Where one turn sends some rows of the set: a few examples, then the rows asked
foger: [-42,-5,6,32,-26,30,-7,-1,30,-13,-5,-3,-7,38,24,27,9,-3,-33,-13,24,3,10,1,2,21,1,25,11,-19,-6,-4,-24,-23,-76,-2,4,3,19,17,17,-23,-11,5,11,-44,16,-13,-27,30,5]
Sava: [3,12,-24,15,16,-16,-37,37,-4,2,11,2,-1,-30,28,11,-9,18,-12,-14,-4,14,22,-2,-2,-29,-23,-8,52,-14,11,-35,11,16,26,-1,43,18,45,20,-6,-4,-3,29,-13,4,0,-28,13,-4,-38]
gubup: [-26,6,-15,8,-9,-9,25,15,-9,-9,15,-27,-15,-2,40,1,-8,27,-32,3,15,34,-12,-10,-44,-28,-6,41,14,-18,1,-10,-45,-15,-16,3,-7,7,-30,37,-18,-3,-59,-18,9,-11,-3,7,27,-11,10]
fid: [-27,-10,37,-25,-14,21,15,32,-44,6,2,-4,-11,25,6,12,-23,3,-35,-31,-6,43,-10,40,-20,19,-20,-2,35,9,-1,-58,8,19,-14,1,1,35,19,-36,-3,-21,-1,-9,4,14,4,-27,-12,1,0]
vep: [10,15,15,22,0,-20,4,-15,-1,21,16,22,-11,-13,13,-12,15,-6,6,1,16,-32,12,-33,17,8,4,-16,3,-37,0,3,22,12,-54,-2,-25,-26,-32,3,7,-20,25,-46,9,-30,-17,15,-20,39,-1]
nefil: [-12,1,21,-10,-46,-9,19,-8,34,5,-13,-19,-44,34,21,-19,34,-20,-6,19,9,18,23,-6,-8,16,-17,3,11,9,-21,15,-8,29,-37,-21,19,-11,-18,-7,-9,-16,60,14,43,1,-8,8,11,25,-14]
rali: [-49,-3,4,33,-24,18,1,-16,27,-10,0,-11,-12,23,29,34,15,-11,-25,-20,25,6,16,-5,2,17,2,21,17,-15,-7,-11,-21,-26,-69,8,-1,-6,15,26,19,-21,-11,-7,15,-53,26,-10,-30,25,4]
zon: [10,2,32,-14,1,-35,-15,42,-60,-3,-5,21,-26,-23,4,-16,-8,44,-5,-36,-26,33,15,5,-14,10,-4,-25,16,16,19,-3,-27,-19,-6,17,6,0,25,-1,10,18,-19,0,8,-29,28,-26,3,11,-33]
tole: [1,-32,-12,-21,4,20,1,47,-4,-11,-17,21,-7,-9,-7,-10,28,23,-5,-34,-50,22,-12,-23,-16,-12,23,30,-9,-27,0,-20,-22,4,34,-8,-2,-26,-13,19,-20,-4,-5,-14,20,-11,8,35,21,-10,-12]
zil: [23,-17,25,-14,15,-32,14,-11,-45,-12,-2,4,-46,4,-9,-26,-10,11,-4,-60,-13,-16,39,30,-4,30,-13,-23,25,16,-18,-8,2,1,13,5,20,22,31,-10,34,4,6,-1,1,2,5,-16,0,-35,7]
lerik: [2,0,11,-31,-25,-41,25,18,-44,18,14,-3,-9,7,-37,-7,-11,24,19,-15,-7,-4,14,18,-48,47,-24,4,20,-2,4,-36,-15,-13,-14,-4,45,12,15,7,-6,15,-25,17,-14,-13,32,-9,-4,-20,-2]
Mog: [-38,-8,-7,36,-14,31,-1,-21,31,-18,-12,-16,-6,19,34,27,12,-12,-27,-13,30,0,18,-5,20,13,11,22,17,-21,-7,-6,-37,-15,-53,13,11,-1,18,25,15,-18,-8,1,10,-45,23,-15,-28,27,10]
gelo: [7,21,30,10,2,-19,-32,-14,1,23,-4,1,8,-12,4,12,-6,28,-18,-29,21,4,17,16,-11,-19,-28,-14,37,29,-39,-33,29,-1,37,-4,12,6,-7,21,-5,5,2,12,-1,-28,-9,-25,7,-68,-25]
nug: [15,-20,30,3,40,2,9,-5,-22,-1,30,15,-4,-34,-10,4,-12,48,-29,-25,7,29,5,-5,-38,35,-5,33,11,-11,12,-10,-2,20,-10,13,13,6,-8,-47,12,-35,-17,4,-23,-20,19,2,-2,-22,-17]
lig: [-36,11,20,-34,13,-1,-33,-11,13,-39,-22,-7,39,8,41,5,-34,18,0,-14,25,-22,9,16,-22,4,2,2,-11,7,6,-5,-2,5,13,10,-11,-2,29,-15,33,19,-5,-13,23,-6,18,49,20,-14,-1]
Menar: [0,-12,24,14,-17,-42,-23,31,-6,15,22,-24,32,13,10,-23,25,26,-2,19,0,18,-2,14,11,-35,-16,1,22,28,18,14,2,2,7,-7,6,-2,-1,-34,-3,-26,35,10,-6,-12,-13,-44,-29,-13,29]
Siv: [-8,-23,6,36,18,-19,-37,30,4,2,14,5,-40,-12,42,-12,-21,-2,-16,-1,15,-2,26,2,-7,-5,-18,-12,-15,-29,39,-12,16,-12,37,12,-13,-37,8,7,10,-32,10,-60,32,1,5,-11,25,-12,4]
talu: [-10,5,20,-6,-48,-18,4,-29,18,4,1,-19,-42,28,3,-3,-15,-21,-4,-14,-12,26,-6,-7,-20,-23,-6,0,-20,-41,-12,-36,9,7,41,-17,10,35,5,-2,-30,-10,26,-13,-2,-12,-16,20,-6,-43,28]
Vam: [-18,-22,0,-1,-22,22,11,20,10,-16,7,-35,11,-7,-27,-5,1,12,24,-39,-4,9,-7,46,-31,17,21,-12,-29,-22,1,-38,-1,4,16,-10,-7,-27,-17,25,-28,-38,-5,-30,-13,9,11,3,-1,-37,-3]
pedu: [36,-6,24,18,-26,13,1,-15,38,-1,-3,9,11,-1,8,2,12,-4,-11,-2,-24,46,1,-26,-21,13,-1,7,56,31,-16,2,-14,-42,-11,8,22,20,4,-10,9,-21,1,-18,13,20,6,-39,-3,-32,36]
guke: [19,20,16,35,3,-7,-6,-5,2,20,29,22,-9,-11,5,-19,16,4,-5,-1,21,-25,12,-33,11,8,7,-12,-3,-25,-6,13,21,12,-56,-6,-28,-23,-20,1,10,-23,27,-37,1,-18,-18,21,-25,41,-5]
gopu: [-27,-25,9,6,16,10,4,44,-16,-21,-26,-25,-36,10,-16,17,-14,-13,-14,-37,-7,1,13,21,-5,-34,32,18,-17,11,-9,-16,-1,9,25,-22,11,-33,-10,27,34,-5,6,-23,-11,21,-11,3,35,-14,7]
zer: [-2,20,-1,-36,-19,2,-17,12,-16,-42,-7,-35,2,-12,-12,-21,-6,-24,-25,3,1,6,-44,-19,-21,-29,-50,-11,27,-25,-32,-9,-7,-24,-4,10,-6,-8,28,17,13,4,15,-19,19,27,7,17,19,7,-54]
satut: [-42,1,21,-19,8,-6,-25,-18,17,-49,-16,-18,41,10,32,2,-27,23,-13,-6,27,-34,-4,13,-27,5,-13,0,-4,15,-2,-6,-7,-1,22,1,-15,-7,24,-17,32,19,6,-3,23,-8,23,43,29,-11,-10]
komol: [40,-19,26,-30,11,2,1,36,-46,18,21,3,-26,-9,-30,-6,-17,-18,-29,1,17,22,42,-4,-33,3,-5,3,-3,12,-20,-25,-6,18,27,4,37,-3,-14,-28,1,-13,15,-4,50,-22,7,-33,2,13,0]
Tobeg: [10,13,16,32,1,-13,-1,-6,-1,32,17,12,-1,-5,7,-15,25,-8,-2,11,21,-42,7,-31,19,0,-6,-12,12,-29,-6,-14,20,7,-42,-1,-27,-33,-33,9,3,-13,27,-44,-6,-20,-14,15,-31,34,-1]
zok: [20,0,-16,3,-20,-25,-12,1,0,8,-22,22,35,-16,23,9,-36,22,-6,-25,-9,5,20,6,-46,10,-30,-9,37,-21,-8,-36,-10,17,0,1,36,6,-23,15,-22,13,-25,22,30,14,-33,-42,15,-33,-7]
Sus: [-22,5,25,-5,-55,-16,17,-16,43,4,-29,-20,-37,21,30,-14,26,-21,4,12,-1,23,11,-18,-8,5,-18,2,22,8,-6,4,-24,31,-32,-2,17,-26,-24,-12,-9,-9,61,8,26,0,-8,5,11,23,-19]
Zuvab: [-26,4,14,-11,-44,-21,26,-14,36,-1,-14,-27,-47,30,28,-19,36,-30,-3,11,-2,21,27,-13,-8,8,-23,2,18,1,-7,5,-14,33,-36,-16,23,-16,-16,-2,-5,-13,58,6,28,-14,-9,5,8,29,-13]
ves: [3,1,4,-1,13,-15,-15,22,-18,11,-24,4,19,-7,10,6,-41,13,18,52,8,-5,23,-26,17,9,6,45,37,-2,-14,11,-8,6,-12,-5,23,23,27,7,-5,-44,-16,-25,7,13,-5,-22,-29,-2,17]
Mufo: [-3,13,5,-48,-30,12,-25,21,-10,-31,0,-35,-6,-8,-12,-16,1,-34,-24,-5,-8,11,-30,-20,-34,-27,-52,-8,29,-22,-25,2,-8,-32,-11,15,-3,-15,18,17,13,2,0,-23,19,25,15,11,19,-12,-53]
Raz: [40,-5,-15,16,4,-10,-23,-31,-5,-15,-8,-46,32,-8,-15,-2,-6,-9,-27,14,-17,-17,-18,-1,-30,-1,-11,-29,-34,-38,18,-41,-12,-20,-2,-37,8,-10,-1,-5,30,26,-2,11,33,-3,13,9,0,0,-9]
solus: [43,-11,-23,4,5,-19,-21,-30,-15,-11,-3,-53,24,2,-14,-8,12,-7,-28,14,-7,-6,-7,3,-23,-9,-6,-31,-31,-39,31,-34,-8,-8,-3,-51,8,-6,-10,-6,30,22,-4,9,21,-2,9,12,-6,-16,-8]

satut moves to zer
komol moves to nug
Now these:
Sus moves to Tobeg
Mufo moves to solus
Sava moves to zok
talu moves to Siv
Vam moves to gopu
foger moves to nefil
pedu moves to Menar
Zuvab moves to vep
zon moves to lerik

